In the data rows, the value 128 means zero.
Some points, each followed by its number:
c(133, 186, 150, 124, 125, 163, 163, 130, 153, 64, 154, 102, 114, 115, 90, 133, 101, 99, 162, 80, 112, 142, 144, 123, 127) 0
c(158, 167, 92, 99, 152, 154, 158, 101, 114, 138, 133, 133, 144, 94, 124, 88, 155, 129, 149, 120, 158, 119, 142, 125, 119) 1
c(123, 168, 179, 144, 143, 182, 153, 89, 144, 131, 144, 135, 116, 127, 129, 131, 97, 117, 157, 113, 46, 114, 121, 139, 163) 2
c(135, 154, 135, 122, 127, 101, 122, 145, 119, 150, 144, 130, 105, 157, 134, 111, 123, 119, 148, 133, 123, 144, 141, 103, 117) 3
c(136, 135, 106, 116, 120, 109, 132, 131, 179, 144, 124, 110, 125, 146, 122, 133, 144, 148, 144, 133, 121, 127, 145, 92, 110) 4
c(119, 142, 112, 103, 138, 128, 144, 121, 151, 131, 131, 155, 83, 162, 143, 124, 146, 105, 124, 82, 147, 126, 157, 106, 170) 5
c(118, 130, 141, 138, 150, 98, 131, 145, 102, 119, 137, 116, 119, 115, 144, 110, 126, 90, 128, 140, 143, 149, 139, 128, 139) 6
c(115, 94, 99, 131, 106, 113, 145, 134, 80, 132, 80, 97, 132, 114, 158, 100, 164, 180, 99, 148, 153, 106, 109, 131, 126) 7
c(129, 120, 128, 110, 118, 144, 121, 136, 175, 144, 134, 137, 103, 138, 126, 153, 131, 125, 79, 89, 86, 124, 128, 111, 161) 8
c(108, 106, 150, 144, 137, 103, 135, 135, 118, 163, 118, 129, 140, 120, 132, 152, 124, 129, 151, 131, 128, 107, 123, 129, 121) 9
c(146, 137, 103, 105, 77, 88, 117, 96, 87, 138, 88, 136, 111, 76, 151, 116, 115, 173, 114, 130, 129, 143, 108, 145, 91) 10
c(141, 119, 107, 144, 125, 118, 128, 102, 152, 125, 94, 105, 134, 129, 128, 91, 116, 140, 145, 150, 124, 126, 111, 150, 110) 11
c(137, 156, 159, 133, 140, 131, 123, 105, 141, 135, 182, 136, 106, 117, 170, 104, 125, 120, 123, 102, 102, 111, 170, 144, 148) 12
c(191, 90, 87, 143, 82, 148, 136, 160, 126, 109, 122, 96, 197, 98, 111, 113, 121, 191, 113, 160, 147, 127, 57, 147, 80) 13
c(121, 126, 139, 149, 107, 160, 109, 115, 182, 128, 142, 93, 98, 159, 163, 143, 105, 133, 122, 121, 90, 112, 126, 135, 106) 14
c(124, 145, 120, 105, 119, 85, 148, 140, 123, 124, 137, 143, 98, 148, 134, 153, 134, 139, 144, 158, 161, 109, 147, 134, 109) 15
c(154, 98, 82, 154, 94, 121, 117, 132, 150, 143, 109, 129, 108, 186, 154, 128, 135, 135, 73, 125, 131, 104, 105, 137, 138) 16
c(181, 112, 113, 106, 137, 151, 158, 128, 118, 102, 147, 106, 159, 105, 120, 99, 140, 142, 124, 97, 144, 109, 128, 136, 142) 17
c(99, 143, 138, 105, 139, 99, 99, 122, 127, 110, 133, 118, 104, 111, 104, 129, 145, 147, 157, 106, 145, 132, 179, 105, 94) 18
c(118, 94, 123, 116, 129, 129, 105, 126, 155, 120, 137, 103, 153, 115, 133, 127, 124, 131, 117, 146, 136, 108, 122, 100, 118) 19
c(121, 132, 141, 111, 114, 123, 103, 119, 98, 141, 122, 129, 127, 71, 123, 142, 125, 170, 129, 183, 163, 126, 139, 155, 97) 20
c(132, 104, 130, 153, 115, 114, 133, 120, 136, 124, 147, 158, 96, 143, 120, 151, 108, 122, 77, 83, 131, 116, 134, 136, 140) 21
c(136, 155, 150, 104, 143, 161, 122, 95, 171, 156, 152, 128, 101, 165, 161, 128, 109, 103, 87, 101, 120, 87, 144, 113, 180) 22
c(106, 86, 129, 111, 122, 88, 119, 146, 120, 140, 118, 124, 109, 173, 127, 119, 145, 119, 163, 116, 141, 118, 144, 117, 119) 23
c(138, 164, 112, 144, 96, 108, 179, 123, 120, 113, 136, 102, 137, 104, 117, 70, 106, 181, 143, 154, 153, 155, 139, 148, 103) 24
c(125, 135, 119, 106, 146, 118, 100, 139, 83, 112, 136, 151, 111, 82, 90, 124, 154, 102, 148, 151, 127, 106, 126, 148, 147) 25
c(136, 141, 146, 93, 155, 183, 112, 127, 109, 104, 118, 88, 161, 85, 151, 105, 159, 131, 107, 119, 96, 133, 109, 140, 146) 26
c(131, 171, 160, 115, 125, 129, 124, 104, 142, 144, 105, 120, 165, 117, 117, 109, 100, 122, 87, 120, 71, 123, 129, 115, 101) 27
c(169, 117, 138, 137, 132, 175, 123, 118, 110, 89, 146, 113, 122, 132, 154, 118, 113, 109, 143, 81, 126, 124, 143, 142, 160) 28
c(122, 91, 129, 107, 113, 127, 113, 144, 138, 107, 150, 105, 136, 109, 141, 100, 103, 139, 116, 121, 130, 134, 109, 151, 94) 29
c(126, 96, 136, 119, 130, 86, 120, 128, 105, 97, 116, 128, 146, 92, 144, 97, 112, 151, 166, 144, 153, 156, 139, 144, 51) 30
c(119, 149, 115, 158, 96, 107, 126, 117, 147, 149, 95, 107, 88, 103, 121, 138, 117, 135, 129, 129, 140, 138, 130, 88, 114) 31
c(134, 119, 123, 105, 156, 142, 99, 138, 139, 108, 108, 116, 115, 116, 110, 140, 154, 141, 174, 142, 140, 141, 113, 126, 96) 32
Which three points above are nearest to each new point, looking only along the 6 directions in which the numbered points spread most? Their numbers follow each, nearest first.
c(169, 94, 82, 114, 105, 95, 120, 104, 114, 139, 119, 139, 151, 84, 129, 98, 133, 155, 108, 109, 145, 122, 114, 149, 148) : 7 11 10
c(119, 92, 94, 127, 120, 97, 123, 185, 114, 118, 110, 137, 111, 147, 97, 192, 144, 129, 96, 153, 177, 157, 150, 105, 148) : 23 15 9
c(114, 126, 158, 116, 166, 86, 153, 142, 130, 138, 149, 136, 118, 141, 164, 142, 119, 126, 133, 121, 153, 166, 158, 110, 143) : 3 6 15
c(103, 131, 151, 175, 121, 65, 105, 135, 105, 137, 116, 157, 147, 126, 92, 141, 152, 118, 173, 148, 132, 148, 142, 152, 127) : 18 9 15
c(142, 104, 114, 149, 131, 131, 157, 173, 142, 147, 104, 113, 156, 127, 143, 159, 156, 119, 138, 118, 109, 128, 75, 109, 119) : 19 29 11
c(148, 84, 96, 141, 91, 148, 128, 162, 141, 89, 125, 99, 183, 113, 138, 78, 100, 174, 118, 186, 158, 145, 94, 157, 72) : 13 29 11
c(139, 109, 96, 136, 119, 128, 126, 134, 112, 123, 88, 130, 165, 90, 135, 119, 135, 132, 93, 165, 163, 145, 109, 128, 130) : 7 11 29
c(120, 130, 124, 134, 109, 98, 134, 149, 121, 115, 109, 131, 141, 132, 139, 134, 136, 168, 136, 175, 146, 152, 110, 101, 148) : 11 9 15
c(134, 179, 168, 149, 141, 175, 108, 115, 153, 141, 131, 111, 127, 155, 121, 104, 91, 126, 138, 115, 124, 107, 141, 146, 102) : 27 2 12
c(153, 157, 108, 117, 125, 110, 124, 127, 97, 117, 121, 141, 121, 127, 136, 109, 124, 135, 123, 116, 137, 118, 152, 139, 140) : 6 1 3
c(86, 139, 151, 133, 133, 104, 126, 95, 169, 166, 123, 150, 99, 154, 151, 113, 134, 111, 153, 103, 141, 126, 174, 103, 126) : 3 15 5
c(121, 106, 135, 140, 124, 92, 121, 137, 127, 117, 133, 138, 125, 135, 159, 140, 96, 129, 130, 133, 128, 143, 138, 159, 87) : 9 4 31
c(154, 96, 101, 128, 138, 87, 140, 137, 95, 127, 148, 156, 124, 123, 122, 145, 138, 147, 97, 136, 157, 143, 100, 151, 139) : 7 6 15
c(136, 92, 95, 107, 110, 118, 122, 120, 134, 147, 122, 106, 167, 75, 171, 103, 122, 170, 106, 147, 157, 106, 102, 117, 127) : 7 11 29
c(136, 101, 132, 135, 127, 142, 153, 114, 98, 144, 114, 123, 137, 120, 145, 124, 157, 121, 150, 113, 114, 110, 117, 149, 148) : 6 19 29
c(103, 130, 136, 107, 140, 148, 88, 147, 138, 120, 122, 121, 131, 159, 101, 177, 119, 156, 145, 141, 104, 119, 108, 125, 110) : 19 9 32
c(138, 99, 143, 127, 178, 107, 128, 144, 133, 124, 140, 129, 136, 103, 159, 148, 103, 133, 165, 179, 151, 177, 144, 130, 111) : 32 18 9
c(101, 144, 123, 114, 136, 80, 108, 77, 96, 199, 119, 147, 97, 145, 153, 99, 161, 131, 101, 100, 138, 89, 144, 143, 155) : 21 5 6
c(138, 109, 130, 96, 119, 144, 124, 141, 121, 144, 121, 148, 89, 151, 110, 145, 155, 131, 134, 132, 141, 122, 142, 150, 156) : 6 21 23
c(117, 142, 164, 132, 157, 177, 143, 96, 154, 121, 126, 99, 143, 184, 110, 118, 141, 117, 128, 110, 100, 117, 131, 123, 133) : 28 8 14
